Here are some points, one per row:
[1.457 0.744 -0.498 0.414 1.370 0.500 0.979 -0.913 1.160 -0.876 -0.803 0.052 0.465 -0.547 0.392 0.331 -0.527
 -0.907 0.868 -0.186 1.065 1.922 0.364 0.253]
[1.175 -0.732 -0.717 -1.638 0.484 -0.175 -0.707 0.150 -0.039 0.101 -1.728 1.101 -0.073 -0.913 -0.428 0.606 1.422
 0.571 -0.074 1.219 0.044 -0.539 0.763 -0.071]
[-0.569 0.070 1.995 2.084 0.427 0.095 0.302 -1.026 0.470 -0.516 -0.273 -0.629 -1.624 -0.680 -1.097 -0.767 -1.566
 -0.916 1.706 0.106 0.487 0.041 -0.209 0.044]
[0.084 -0.105 -0.362 -0.606 0.018 2.112 -0.097 0.327 0.718 0.736 -1.006 0.589 0.753 -1.628 -1.132 0.846 1.473
 -0.518 0.566 -0.572 -1.044 1.469 -2.069 0.112]
[-0.939 -0.272 -0.401 1.355 0.183 -0.210 0.152 0.897 0.184 -0.968 2.133 -0.736 0.114 2.892 0.008 -1.043 0.571
 -1.459 0.266 -0.691 -0.552 0.824 2.009 0.287]
[-1.564 -1.365 0.270 -0.135 -1.478 0.579 -0.018 0.229 -0.373 0.001 1.049 -0.208 0.169 -2.628 1.921 -1.494 1.270
 -0.418 -0.677 -0.455 0.191 1.640 -1.892 0.223]
[-0.321 -0.849 -1.193 2.933 1.916 0.074 -0.240 -1.507 0.490 -0.443 -2.788 -0.987 0.159 0.981 0.197 -1.289 -1.089
 -0.199 0.489 -0.306 0.672 -1.420 1.692 0.635]
[0.824 0.384 -1.354 -1.945 1.039 1.378 -0.236 1.548 1.322 -1.429 -0.894 0.788 -0.464 0.100 -0.355 0.700 1.344
 -0.652 -0.528 0.535 0.203 0.371 0.157 -1.414]
[1.237 -0.132 -2.972 -2.643 0.357 0.495 0.390 -0.329 -1.193 0.203 -0.820 0.132 1.306 -0.075 -1.184 0.681 -1.050
 1.131 -0.762 -1.475 0.396 -1.035 -0.597 -0.448]
[-0.568 1.565 1.320 1.108 -1.170 0.200 -0.712 0.168 -1.101 1.464 2.247 -1.139 0.867 1.590 1.004 -1.087 0.896
 2.536 -0.474 -0.616 1.084 0.907 0.389 -0.553]
[1.409 -0.670 0.167 -1.188 -0.218 0.782 -1.066 0.692 0.558 -0.753 0.980 0.002 -1.851 -0.134 0.632 0.589 -0.383
 -1.108 -0.303 0.003 0.403 -0.131 1.187 -0.693]
[-0.395 0.035 -1.966 -0.636 -2.540 -0.417 -1.368 1.252 2.176 0.763 3.265 0.716 0.644 -2.251 1.179 1.432 2.243
 1.416 -1.038 -1.197 -0.365 0.725 -2.455 -0.084]
[-0.118 1.105 0.030 -1.627 -1.424 -0.058 -0.033 0.293 0.318 -0.035 -0.106 0.766 0.184 -1.360 -0.751 0.416 2.197
 -0.038 -0.602 1.287 0.429 -0.473 -0.647 -0.051]
[0.643 -0.577 0.294 0.943 -0.950 0.604 -0.419 -0.945 -0.418 0.126 -0.677 1.050 0.417 1.940 -1.680 0.235 -0.775
 0.837 -0.325 0.852 -0.316 -2.152 1.123 1.862]
[-1.475 -0.842 0.039 -0.048 -2.124 -0.075 0.691 0.229 -0.240 -0.341 0.330 0.004 1.281 -0.091 2.177 0.756 -1.421
 0.436 -0.638 0.158 -0.074 0.828 -1.168 -0.541]
[-1.819 -0.495 0.187 0.821 2.036 -1.348 0.222 -1.195 -1.342 -0.306 -2.007 -0.358 0.271 2.015 -0.928 0.647 -1.779
 1.020 0.056 1.008 -0.365 -0.465 1.515 1.374]
[-0.549 -0.779 1.525 1.201 -0.076 -0.558 -0.194 -1.435 -1.505 1.455 2.016 -0.432 2.336 0.537 -0.718 -1.310 -0.885
 2.014 0.938 0.003 -0.224 -0.269 1.173 0.137]
[0.687 0.013 0.453 -0.032 0.812 -1.162 0.282 -0.464 -0.631 0.929 0.034 -0.739 -0.806 2.409 -0.143 -1.047 -1.207
 -0.787 0.637 0.300 0.868 -0.319 1.196 1.448]
[0.407 1.440 0.123 -0.980 1.381 -0.554 0.297 0.421 0.472 0.111 1.287 0.540 -0.931 -0.496 1.181 0.698 0.074
 -0.053 -0.059 0.805 0.953 -0.506 0.994 -1.494]
[-0.174 0.917 -2.160 0.350 -1.949 2.085 -0.282 1.032 -0.865 -0.410 1.194 0.179 -0.372 0.242 1.897 -0.191 -0.489
 -1.604 0.655 0.533 -1.640 0.170 0.245 -1.453]
[0.574 1.250 0.217 -2.439 0.357 0.514 0.015 1.304 0.144 -0.586 0.094 -0.489 0.764 -0.900 0.249 2.364 1.522
 -0.150 0.494 -0.431 0.770 -1.114 -2.926 -0.983]
[-0.659 0.718 2.656 -1.470 -2.104 -4.111 -0.596 -1.227 -0.540 0.286 1.667 0.587 -1.514 -1.266 -0.555 -0.454 1.541
 1.899 -0.821 -1.043 -0.989 0.515 -3.341 0.438]
[-0.667 0.785 0.159 -0.612 0.954 0.138 0.110 0.093 1.944 0.283 -1.775 0.534 -0.121 -0.614 1.167 0.102 -0.479
 -1.858 -0.370 -0.339 -0.525 -0.472 2.085 -1.166]
[-2.364 -0.692 1.907 0.684 -2.279 -1.262 0.151 -1.517 -1.152 2.018 1.360 -2.437 0.912 -0.815 -1.864 -1.373 2.128
 1.679 -0.218 -0.333 -1.918 0.022 -2.149 1.842]
[0.530 -0.690 0.962 -0.019 0.462 -0.217 -1.238 -0.697 0.007 0.098 -0.722 0.152 0.275 1.425 -1.626 1.656 -0.820
 -0.770 0.496 0.588 -0.891 -0.440 -0.162 -0.883]
[2.272 -0.995 -1.551 0.400 1.879 1.538 1.230 1.758 0.633 0.360 -1.038 0.571 2.229 -0.451 0.961 0.284 -2.200
 -0.108 0.194 -0.235 -0.374 -0.422 1.242 1.066]
[-0.015 0.019 -0.867 1.014 0.084 0.672 2.571 0.887 0.207 -1.083 0.057 -0.556 -0.167 0.512 0.183 0.078 1.230
 0.076 -0.708 0.404 1.858 0.973 0.280 -1.420]
[0.671 -0.303 -0.527 0.176 0.083 -0.044 -0.355 -0.183 0.032 -0.071 -0.565 -0.494 -1.113 1.590 0.101 -0.549 -1.593
 0.629 0.572 -0.151 -0.283 0.009 0.372 0.596]
[-1.087 0.143 1.172 -0.104 0.454 -0.649 -0.046 0.338 -0.564 -0.130 -2.173 -0.795 -1.233 -0.668 -2.098 -0.035 -0.106
 -0.273 0.043 -1.306 0.602 -0.394 -0.582 0.773]
[0.389 0.613 0.274 1.250 1.869 0.179 -0.751 -0.179 -0.021 -0.842 -0.925 1.434 -0.962 -0.297 -0.628 -1.175 -0.959
 -2.304 -0.398 -0.398 1.164 0.077 -0.367 0.202]
[0.924 -0.303 0.819 1.390 0.146 -1.103 0.968 -0.002 -0.852 -0.147 0.586 0.802 -1.914 -0.418 1.938 -0.609 -0.579
 -0.121 0.015 1.935 -1.631 -0.344 1.778 -0.039]
Along one direction, these points spread out more than along any other. Take the direction at right angles to it along which they spread out most. Go by this last direction. Where along it does each point below lie, from 0 to 99? The average is 50, and the first point in the table lies past the average. One standard deviation of the points above along it is 16.
[1.409 -0.670 0.167 -1.188 -0.218 0.782 -1.066 0.692 0.558 -0.753 0.980 0.002 -1.851 -0.134 0.632 0.589 -0.383
 -1.108 -0.303 0.003 0.403 -0.131 1.187 -0.693] 64
[-0.549 -0.779 1.525 1.201 -0.076 -0.558 -0.194 -1.435 -1.505 1.455 2.016 -0.432 2.336 0.537 -0.718 -1.310 -0.885
 2.014 0.938 0.003 -0.224 -0.269 1.173 0.137] 21
[-0.118 1.105 0.030 -1.627 -1.424 -0.058 -0.033 0.293 0.318 -0.035 -0.106 0.766 0.184 -1.360 -0.751 0.416 2.197
 -0.038 -0.602 1.287 0.429 -0.473 -0.647 -0.051] 61
[0.824 0.384 -1.354 -1.945 1.039 1.378 -0.236 1.548 1.322 -1.429 -0.894 0.788 -0.464 0.100 -0.355 0.700 1.344
 -0.652 -0.528 0.535 0.203 0.371 0.157 -1.414] 79
[-0.569 0.070 1.995 2.084 0.427 0.095 0.302 -1.026 0.470 -0.516 -0.273 -0.629 -1.624 -0.680 -1.097 -0.767 -1.566
 -0.916 1.706 0.106 0.487 0.041 -0.209 0.044] 36
[2.272 -0.995 -1.551 0.400 1.879 1.538 1.230 1.758 0.633 0.360 -1.038 0.571 2.229 -0.451 0.961 0.284 -2.200
 -0.108 0.194 -0.235 -0.374 -0.422 1.242 1.066] 65
[0.389 0.613 0.274 1.250 1.869 0.179 -0.751 -0.179 -0.021 -0.842 -0.925 1.434 -0.962 -0.297 -0.628 -1.175 -0.959
 -2.304 -0.398 -0.398 1.164 0.077 -0.367 0.202] 53
[-0.174 0.917 -2.160 0.350 -1.949 2.085 -0.282 1.032 -0.865 -0.410 1.194 0.179 -0.372 0.242 1.897 -0.191 -0.489
 -1.604 0.655 0.533 -1.640 0.170 0.245 -1.453] 64
[0.407 1.440 0.123 -0.980 1.381 -0.554 0.297 0.421 0.472 0.111 1.287 0.540 -0.931 -0.496 1.181 0.698 0.074
 -0.053 -0.059 0.805 0.953 -0.506 0.994 -1.494] 62
